In the rows, 128 means zero.
One hidden turn or mirror swaps the rows below in pairs. Which row is each named row swapped with?
The rows were stretched afterwards, more along some directions than others.
bevi: [120 114 123 115 136 104 134 140 123 133 120 130 144 112 113  98]
Fik: [144 113 160 114 125 116 118 101 134 124 150 124 157  96 130  91]
Kede: [129 101 124 139 127 101 123 117 130 130 133 127 157 132 144 102]
kibaf: [147 120 154 112 140 109 139 127 127 106 153 125 118 103 144 111]
Vuv: [148 105 139 109 133 123 130 160 150 117 145 132 139  91  88 111]
Velup: [140  79 104 145 137 106 124 129 154 134 119 129 135 132 129 104]
susug: [146  97 110 133 147 108 143 147 149 102 138 125 140 132 103 127]
vam: [128 109 121 132 138  95 137 113 120 119 143 117 128 116 147 118]
non: [165  77 132 125 135 113 102 141 115 116 137 137 151  83 118  92]
Guf: [142 127 158 120 116 127 100 139 115 125 138 133 128  94 140 116]
loze: [138  93  99 121 151  90 123 151 152 121 138 124 135 116 111 113]
vere: [141 120 143 113 136 100 149 106 135 107 155 144 133 118 148 113]
Nomib: [142 113 118 140 150 113 133 137 135 116 149 146 126 131 125 128]
vinik: [131 112 131 128 129 115 147 127 131 122 126 138 111 149 154 158]
zovi: [143  89  98 122 154 105 120 155 137 105 120 145 144 111 112 112]
vupe: [128  86 115 128 146  98 102 120 131 135 118 128 145 127 141  87]
mon: [156 116 160  92 131 109 123 121 116 120 163 113 149  96 122  84]
kis: [134 106 135 128 108 140 104 136 121 112 140 142 145  91 115  97]
mul: [148 107 144 106 140 113 129 153 131 116 125 130 148 104 102  95]
Nival: [147 103 153 120 122 124 111 112 124 118 133 138 161  76 127  75]
tego: [155 125 118 131 131 129 101 157 137  97 131 139 141 107 105 120]
mun: [147  82 111 114 163  91 128 113 119 134 147 143 147 127 143  98]
metu: [144 121 130 115 143 112 135 131 123 124 113 141 128 124 118 118]
Gid: [150  86 135 122 143 106 130 122 143 105 151 135 160  93 106  94]
Luses: [147  99 138 114 131 103 119 128  96 118 143 133 155 107 124  97]
sis: [159 102 154 104 128 137 106 129 124 124 158 128 141  91  92 100]
betot: [159  99 134 120 135  99 137 138 131 118 167 105 135 114 101 102]
zod: [145 111 148 115 121 111 104 124 125 116 127 107 156  91 109  66]
livi: [136  98 124 117 130 114 112 127 111 121 144 125 143 129 127 114]
terop: [135  97 114 141 129 119 133 132 131 129 123 146 109 130 142 147]
dagum: [132 104 118 120 136 103 126 138 140 126 115 145 114 147 140 121]
Zapin: [146  72 115 122 153  91 124 147 154 133 118 134 142 124 110  91]
nore: [153  72 133 129 136 102 146 127 136 129 166 111 141  94 105 100]
masaf: [151 106 114 118 130 103 135 127 140 127 116 135 138 124 138  98]
Duzod: [153 112 147 121 137 113 132 123 125 115 153 142 123  85 144 106]
lelud: [158 105 125 121 123 100 140 140 138 100 152 114 139  86 111 101]
rov: [132  94 124 128 112 118 105 162 115 120 127 141 139  94 122 106]
kida: [136 112 145 103 127 123  91 149 117 111 138 142 158  67 105  94]

mun pairs with sis
Nival pairs with Velup
nore pairs with non

One hidden turn or mirror swaps the rows below in pairs. Which row is each named row swapped with?
The rows were stretched afterwards, more along some directions than others.
delu: [ 91 144 157 132 146 139 110 127 142 139 123 142 131 113 151 120 131 114
 119 116]
tuzin: [145  92 156 145 110 139 120 116 150 123 130 134  94 146 115 106 119 112
 159 119]
Lezad: [137  87 136 143 114 127 118 114 160 120 124 138 127 142 128 110 121 118
 156 114]
kal: [113 121 142 128 121 151  77 138 158 131 133 153 105 115 116  92 128 108
 146 140]
dezel: [127 100 148 117 135 147  99 128 166 118 106 131  92 139 109 123 132 122
 145 104]
mab: [110 123 165 160 116 156 126 132 146 152 119 162 103 116 134  91 111  97
 125 116]
Tes: [127 118 134 141 131 120 135 116 144 136 128 148 142 124 147 120 118 124
 145 101]
Lub: [123 112 144 137 109 130 105 109 132 115 129 128 124 122 129 130 140 116
 148 122]
Resif: [135 120 160 118 111 153  97 139 147 134 128 147 106 103 129 109 117 105
 147 128]
Mudi: [120 129 136 145 103 119 114 114 132 138 137 114 134 121 124  98 116 123
 138 144]
fefu: [134 113 146 149 101 145 125 110 150 148 110 125 131 116 138  80 128 115
 136 129]
dinu: [120 137 150 132 134 172 151 136 136 144  83 157 113 117 135  84 115  93
 131 114]
vefi: [144  90 133 152  97 134 132 113 144 119 122 133 113 141 124 104 122 113
 149 119]
meb: [ 99 110 151 131 106 162 109 122 150 144 113 135 111 118 125  74 114  99
 140 137]
zaf: [118 148 136 132 116 124 134 111 119 140 132 123 127 137 135 123 126 119
 137 127]
Boso: [108 112 133 138 138 142 141 127 161 126 124 140  99 141 111 118 117 118
 129 107]
bedu: [ 83 120 134 127 134 149 122 124 138 122 134 129 135 128 124 117 113 138
 127 130]
puram: [ 96 117 153 147 130 127 104  96 156 134 131 155 128 113 129  89 106 119
 146 125]
Dapu: [116 122 168 119 126 159 131 127 137 128 122 139 108 126 126 117 140 105
 127 146]
Livo: [117 122 150 120 130 164 135 137 139 158  92 155  93 125 144 106 141  95
 126 100]
Tazuv: [116 129 131 129 125 140  88 139 153 131 142 139 112 109 123 116 118 129
 129 140]
kego: [130  94 139 146 124 161 132 120 161 125 126 149 111 164 113 103 130 107
 128 113]
nesed: [130 125 130 131 139 146 141 115 133 134 121 122 127 116 126 135 134 130
 114 118]
Rutas: [108 135 151 126 136 144 169 128 136 150 124 134 108 137 140 112 116 109
 119 124]
bidid: [125 111 141 164 123 131 125 100 154 133 123 143 135 135 153  89 126 112
 129 122]
gov: [109 129 131 144 126 157 126 136 136 138 133 156 135 122 134 110 121  88
 117 129]
faseb: [ 99 116 165 149 131 139 107 121 172 147 138 145 120 138 116  94 109 131
 130 123]
manat: [108 103 142 131 131 144 132 119 154 158 106 144 112 112 132  78 114 121
 147 109]
Ruset: [110 126 136 166 112 122 123 121 125 123 144 137 129 128 126 116 112 117
 131 130]
lenut: [121 107 137 141 118 147  87 106 159 125 126 140 129  94 109  85 116 121
 159 140]
vaf: [100 110 109 144 128 144 100 117 152 135 126 127 125 121 133  95 114 139
 125 113]
nok: [122 136 139 134 126 160 130 122 139 135 119 141 131 115 123 129 126 124
 116 125]
Nam: [119 129 161 137 118 130 127 111 148 139 136 122 143 138 126 100 122 126
 125 133]
demub: [120 124 155 132 115 151  98 142 155 149 136 153 114 110 124 110 119 103
 133 135]
Kasa: [ 95 133 146 131 121 145 102 113 132 111 129 136 132 102 112 124 116 126
 158 146]
zov: [124 107 155 133 132 143 145 122 156 144 104 159 132 147 147  87 111  98
 117 111]
tate: [ 80 108 161 121 146 147 109 128 161 148 127 154 120 133 130  94 124 120
 131 127]
bezu: [123 117 130 115 126 152 146 139 143 136 137 132 149 131 136 120 111 104
 108 109]
noroz: [128  88 142 154 126 108 113 114 176 132 128 144 102 152 138 115 127 127
 139 102]
fivid: [115 131 122 150 137 129 127 121 131 148 134 136 119 127 145 126 118 127
 127 104]
rodit: [116 125 131 134 123 141 100 124 145 113 111 130 109 124 103  98 115 128
 147 119]
Balum: [121 109 172 125 127 139 115 138 156 117 148 138 132 104 130 113 102 109
 139 127]
Femor: [130  89 157 119 110 136 124 114 160 136 104 135  99 127 124  77 113 124
 173 117]
ves: [112 114 126 116 131 152 125 124 155 149  96 135 126 149 130  97 127 118
 132 121]
dom: [ 99 114 144 142 133 145 123 130 151 155 115 157 114 116 135  96 115 114
 134  93]
mefo: [ 97 118 128 122 129 141  86 142 149 132 137 141 115 119 109 119 130 126
 145 138]
Vaz: [126 118 145 161 131 165 143 123 154 127 111 161 109 133 132  84 115  98
 128 104]
Fek: [130 118 116 164 120 121 118 122 143 123 148 124 135 124 123 102 107 139
 122 141]
kare: [128 108 146 139 115 134 103 128 145 105 154 122 130 118 100 131 110 127
 127 153]
difan: [106 136 143 132 112 138 119 109 138 150 132 119 155 128 145 105 132 127
 119 142]
ral: [128  90 155 122 125 153 144 139 161 126 124 125 141 105 124  98 101 122
 115 116]
suri: [106 139 150 153 141 147 132 127 153 158 116 145 109 125 128  99 111 109
 106 110]
tota: [125 106 159 138 118 145 102 120 147 116 161 136 140 135 126 130 141 115
 121 133]
nilo: [116  89 169 140 136 121 142 118 161 150 136 136 139 117 135  90 114 131
 120 112]
lezu: [129  99 136 115 106 164 117 127 160 128 120 133  88 127 110  90 112  99
 146 120]
tib: [101 131 120 135 132 148 113 126 144 155 112 132  90 148 149 101 141 119
 113 108]

fefu pairs with mefo
zaf pairs with Resif
Mudi pairs with demub
Boso pairs with ral
Lezad pairs with manat

